In the rows, 128 means zero.
Named turns come first, each shown by rows before and after it. Which turns, in which order, take the first row of each pair that follows to the second? Write the first one first, as in the answered first pair.
k_950 (before => after):
[100 149 114 178 136 139 103 122] => [135 170 136 149 147 106  98 154]
[112 113 147 154 146 165 105 134] => [139 128 159 137 163 115 129 163]
[113 138  92 140 115 101 142 124] => [123 148 105 125 102 134  93 126]
[ 97 175  83 116  80 152 128 116] => [130 194 100  91  94 110 137 145]
k_915 (before => after):
[156 117 150 126 162  97 172 144] => [173  87 112 106 100 123 147 117]
[142  88 104 168 129 150 141 118] => [127 101 112 181 145 148 147 122]
[ 86  98 141  49 118 176  98  80] => [ 49 133 166  79 169 166 113  93]
k_130 (before => after):
[102 157 126 117 104 157  79 114] => [ 89 140 117 112  99 155 100  94]
[124 135 126 186 173 108 152 130] => [143 147 111 193 154 109 129 147]
[101 173 156 117 157 112 123 136] => [127 180 118 127 113 113  96 149]
Then:
Each pair is two turns apart.
[161 119 106 151 116 144 127 117] => [142 141 126 169 150 134 140 129]	k_915 k_915
[147 115 121 139 161  97 165 108] => [136 113 130 133 137 167  99  87]	k_950 k_130
[143 101 143 145 109 156  94 133] => [ 96 111 145 164 131 155 119 119]	k_130 k_915
[ 81 142 106 152  98  99 175 135] => [101 178 144 162 130 103 139 175]	k_130 k_130
[144 117 108 166 140 119 150 119] => [141 113 124 159 155 119 154 116]	k_915 k_130
[156 111 190  77 162 122 128 128] => [119  68 150 118 154 133 175  89]	k_950 k_915
[129 176 179  85  88  98 103 146] => [ 84 180 140 107  62 113 110 119]	k_130 k_915
[ 79 111  93 167 139  97 193 102] => [123 112 134 121 101 195  57 100]	k_915 k_950
[129 113 150 136 125 142 106 123] => [133 117 158 136 135 134 112 130]	k_915 k_915
[118 127 149  93 159 136 126 157] => [126 140 114 108 118 149  94 162]	k_130 k_915
[111 137 137 152 142 175  90 130] => [107 151 141 167 167 148 114 146]	k_130 k_915
[141 158 120 138 122 115 120 153] => [125 136  98 154 111 122 138 132]	k_915 k_950
[ 88 136 105 123 108 113 167  92] => [125 190 145 139 138 119 105 154]	k_130 k_130
[ 99  91  85 171 110 138 161 115] => [109 131 138 188 172 120 153 160]	k_915 k_130
[ 91 173 133 137 116 136 107 124] => [144 158 137 107 119  84 137 147]	k_950 k_915
[186 112 153 161 156 143 108 169] => [171 103 147 171 147 170  95 154]	k_950 k_950
[159 100 128 120 154 106 142 115] => [168 107 119 100 127 115 114 113]	k_915 k_950
[191 134 131 151 154 116 167 174] => [167 119  69 157  83 151 147 135]	k_130 k_915
[139  98 117 153 142 102 172 121] => [165 106 128 117 104 151  91 119]	k_915 k_950
[119 114 132  77 111 142 128 105] => [103 122 119  85 110 133 141 100]	k_950 k_915
[108 147 114 154  96 173  79 117] => [156 166 153  83 122  92 112 153]	k_130 k_950
[135  67 137 179 156 155 136 122] => [176  87 166 141 155 149 100 150]	k_915 k_950
[124 167 153 159 178  76 169 154] => [149 186 179 129 167  99 112 168]	k_950 k_950
[100 139 136  43 115 132 137  96] => [ 88 156 154  56 144 122 149 107]	k_915 k_915
[ 75 123 184 153 153 175  91 110] => [ 59 110 166 174 163 149 140 102]	k_950 k_950
[144  86 166 130 157 127 161 121] => [137  90 140 178 149 139 155 128]	k_130 k_950
[141  95 108 162 125 157 119 120] => [170  98 102 125 110 119 132 132]	k_950 k_130
[134 115 153 134 135 168 103 125] => [138 120 157 139 163 118 151 142]	k_915 k_950
[101 128 139 131 150 134 139 130] => [149 127 138 120 138 120 122 155]	k_915 k_130
[119  84 116 133 124 116 190 101] => [152 120 156  87 103 164  85 120]	k_915 k_950
[114 144 142 130 121 130 143 148] => [128 143 134 128 110 125 141 152]	k_130 k_915
[ 97 134 133 138 149 112 158 106] => [152 140 152 125 155  96 138 142]	k_915 k_130
[175 138 100 110  92 121  89 149] => [138 171  95 132 120  79 135 161]	k_915 k_950
[175 103 125 166 122 148  96 155] => [191  97 127 122 108 126 106 150]	k_130 k_950
[134 142 133 142 150 121 125 160] => [149 104 106 119 114 120 140 136]	k_915 k_130
[125  97 106 145 105 116 118 119] => [130 137 140 132 123 116  85 145]	k_915 k_950
[128 117 136 175 136 161 107 119] => [173 126 108 149 104 110 118 143]	k_950 k_130
[109 122  80  87  63 116 103 102] => [ 98 121 130  60 124  73 160 103]	k_950 k_130
[139 167 122 159 137 138 106 157] => [152 127  82 138  95 122 137 131]	k_915 k_130
[149 103 123 148 133 132 136 137] => [136 113 124 150 125 152 114 132]	k_950 k_915
[109 115 137 145 166 144 148  90] => [141 108 152 123 157 161 116  97]	k_915 k_950
[113 103 100 144 152  91 196 118] => [148 101 116 100  97 178  75 107]	k_915 k_950
[107 139 115 123 107 152 114 107] => [106 144 153 121 156 128 142 121]	k_130 k_915
[ 76 151 138 162 160 102 136 112] => [162 150 143 141 147  74 113 161]	k_130 k_915
[158 154 142  94 141  87 126 157] => [140 122 109  85 113  84 159 121]	k_130 k_130
[117 123  96 159 112 149  97 117] => [115 143 100 176 132 128 110 138]	k_915 k_130
[124  87 108 161 129 101 181 136] => [104 134 154 159 135 176  84 141]	k_950 k_915
[ 95 125 138 113 130 124 167 116] => [138 162 127 130 108 128 109 161]	k_130 k_130
[120 147 114 157 124 104 153 127] => [110 133 113 139  99 145 122  99]	k_950 k_130
[ 92 127 101 118  94 158 107  93] => [ 97 181 126 153 138 134  97 147]	k_915 k_130
[115 146  81 160  95 133 115 133] => [155 146 116 147 137  87 143 167]	k_915 k_915
[128 123 106 152 109 160 104 116] => [160 141 152  98 137 120 109 142]	k_130 k_950
[160  92 103 120 101 114 147 110] => [162 153 135  96 108 116  95 140]	k_915 k_950
[110 137 120  84 106 118 138  97] => [100 171 149 104 141 122 123 119]	k_915 k_130
[118  82 133 118 130 175 125  88] => [138 134 180  98 174 135 118 136]	k_915 k_950
[ 93 150 123 140 135 132 120 134] => [ 93 144 109 139 121 132 122 128]	k_130 k_130
[145 119 162 109 141 126 127 115] => [142 117 153 108 125 143 112 108]	k_915 k_130
[103 119 145  94 117 138 144 108] => [ 99 128 150 120 144 123 164 124]	k_130 k_950
[ 94 205 148 145 146 110 125 151] => [ 82 195 111 172 117 133 116 135]	k_950 k_130
[116 167  95 123 101 115 124 135] => [ 91 149 105 119 117 118 154 111]	k_950 k_130
[ 47 166 145 138 152 133 157 115] => [ 76 195 138 163 151 118 138 155]	k_130 k_950
[132 132 113 130 104 161  76 119] => [157 137 138  79 126  96 120 138]	k_130 k_950
[143 143 128 129  99 137 153 129] => [139 157 135 128 103 142 142 132]	k_915 k_950
[158 127 111 108 126  82 160 128] => [110 106 111 134 116 166 122  84]	k_130 k_950
[114 114 140  79  97 146 125  83] => [109 122 164  92 148 107 169 103]	k_130 k_950
[119  97 111 140 101 113 153 126] => [ 96 120 149 152 146 119 151 135]	k_915 k_130
[112  91 175 150 178 124 165 108] => [134 106 189 130 184 107 157 128]	k_950 k_950
[109 141 104 108  99 113 115 121] => [ 92 158 118 119 120 116 113 127]	k_915 k_950
[149 109 144 168 167  75 171 156] => [180 131 170 136 161  88 118 177]	k_950 k_950
[168 145 149 128 120 156  79 156] => [134 116  95 129  73 164 106 111]	k_915 k_130
[115 143  87 157 146  90 169 147] => [137 117  60 136  99 106 151 131]	k_915 k_915
[141 112 133 179 132 102 157 141] => [134 128 158 178 135 148 102 140]	k_950 k_915
[131 117 101 121  96 134 127 116] => [124 135 160 120 156 136 123 132]	k_130 k_130
[149 105 128 141 140 112 151 141] => [130  96 131 143 130 157 122 118]	k_950 k_130
[115 169 125 191 157 100 142 154] => [127  99  94 191 106 161 119 108]	k_915 k_950
[107 101 129 129 137 166 148 120] => [138 129 126 141 125 169 106 155]	k_130 k_130
[151 138 101 140 102 166 105 146] => [134 126  87 158 104 163 129 134]	k_950 k_950
[124 120 128 167 146 124 152 139] => [146  97 108 148 111 135 140 127]	k_915 k_915
[107 143 119 129 124 121 147 110] => [108 154 140 130 138 138 125 117]	k_130 k_950
[ 98 129 122 123 102 158 138  82] => [100 127 116 127 115 122 175  91]	k_950 k_950
[155  85  85 137  81 139 139  97] => [152 102 180  88 143 161 107 103]	k_130 k_950
[ 97 136 143 139 185  93 183 123] => [108 147 133 139 123 188  63 115]	k_950 k_130
[110  75 105 215 157 126 189 144] => [150  73  87 142  60 190  80 123]	k_950 k_130
[139 141  95 168 106 138 105 141] => [158 145 119 163 137 109 123 164]	k_915 k_915
[125 129 143  97 169  89 159 133] => [129  87 103  91 110 132 136  94]	k_915 k_950
[ 83 171 164  88 146 129 130 117] => [ 80 167 112 139 133  96 173 128]	k_130 k_950
[165  82  92 146  99 134 114 126] => [109 131 128 190 169 121 135 143]	k_915 k_915
[ 98 158 128 165 144 136 115 141] => [ 89 136  99 160 118 135 135 118]	k_130 k_130
[107 116 131 162 121 138 126 105] => [114 119 131 160 132 107 150 115]	k_950 k_950
[121 188 160 125 157 123 107 163] => [171 128 100  87  80 108 123 140]	k_915 k_130
[138 150 157 113 151  99 129 147] => [135 151 161 110 139 134  93 138]	k_950 k_950
[146 150 121 128  93 148  76 137] => [117 169 124 158 141  92 147 153]	k_915 k_950
[174 136 102 109  95 114 105 150] => [159 127  95 120  84 143  91 134]	k_950 k_950
[184 155 133 156 145 112  90 197] => [110  69  98 125 131 102 199  96]	k_130 k_130
[139 150  95 167 113 101 125 149] => [127 160 113 176 130 116 113 152]	k_950 k_915
[113  88 138 120 132 158 128  96] => [136 107 167 120 155 154 109 125]	k_130 k_915
[176 142 151 104 114 117 132 109] => [111 170 145 140 122 147 121  92]	k_915 k_915
[101 151  77 137 128  87 148 133] => [102 138  84 133 103 154  86 114]	k_915 k_950
[117 135 101 116  95 128 113 136] => [105 126 115 105 120 105 153 129]	k_950 k_130
[132 119 129 189 146 121 130 147] => [154 129 130 167 121 136  90 154]	k_130 k_950
[150 157 109 159 111 126 158 150] => [119 129 106 150 102 157 162 108]	k_950 k_130
[ 94 151 121 132 143 121 164 151] => [112 164 134 115 142 117 147 164]	k_950 k_950
[114 165  51 183  92 108 123 152] => [127 173 129  95  98 163  43 137]	k_130 k_950
[145 130 100 131 128 129 127 131] => [143 145 108 130 132 129 118 136]	k_915 k_950
[110  75 157 124 150 196 128  79] => [170  86 144  62 104 165 103 100]	k_950 k_915
[106 128 144 169 167 122 184 130] => [138 149 167 141 172 102 166 157]	k_950 k_950
[126 147 151  85 133 106 139 119] => [112 124 121  97 111 115 152  96]	k_915 k_950
[145 112 109  87  76 128 123 134] => [123 169 130  92 108  99 127 160]	k_915 k_950
[108 162 169 150 192 107 157 150] => [111 157  88 208 126 127 138 149]	k_130 k_950
[130 151 123 153 123 155  98 144] => [102 151 122 162 143 135 140 135]	k_130 k_915
[ 97 126 107 145 120 146 128 104] => [151 114 136 121 148 101 151 137]	k_915 k_915
[103 123 100 174 128 127 150 134] => [146 109 130 149 150 102 161 153]	k_130 k_915
[ 95 123 110 143 133 108 178 102] => [131 102 106 121 115  99 178 104]	k_915 k_915
[188  92 121 121 141 103  97 157] => [107  63 103 121 127 145 121  84]	k_915 k_130
[122 151 137 129 144 150  94 143] => [149 132  97 120 104 134 102 142]	k_915 k_130
[115 155  58 100  59  75 129 129] => [ 52 120 111  82 114 102 171  74]	k_950 k_130
[127  88 119 122 111 156 155  95] => [134 114 174 116 163 149 145 122]	k_130 k_950
[129 118 140 153 152 180 114 137] => [182 102 124 112 122 141 127 150]	k_950 k_915
[ 82 116 136 100 158 116 155 110] => [102 127 162  83 159 135 114 121]	k_950 k_915
[111 117 158 145 167 114 159 122] => [131 130 171 128 167 107 141 137]	k_950 k_950
[133 159 166 124 152 140 142 130] => [151 132 135 104 100 161 121 109]	k_915 k_915
[165 161 122 143 148 124  67 159] => [123 131  92 186 166  97 149 134]	k_950 k_130
[ 78 166 100 112  83 121 125 115] => [ 73 184 153 112 135 123 120 133]	k_130 k_130
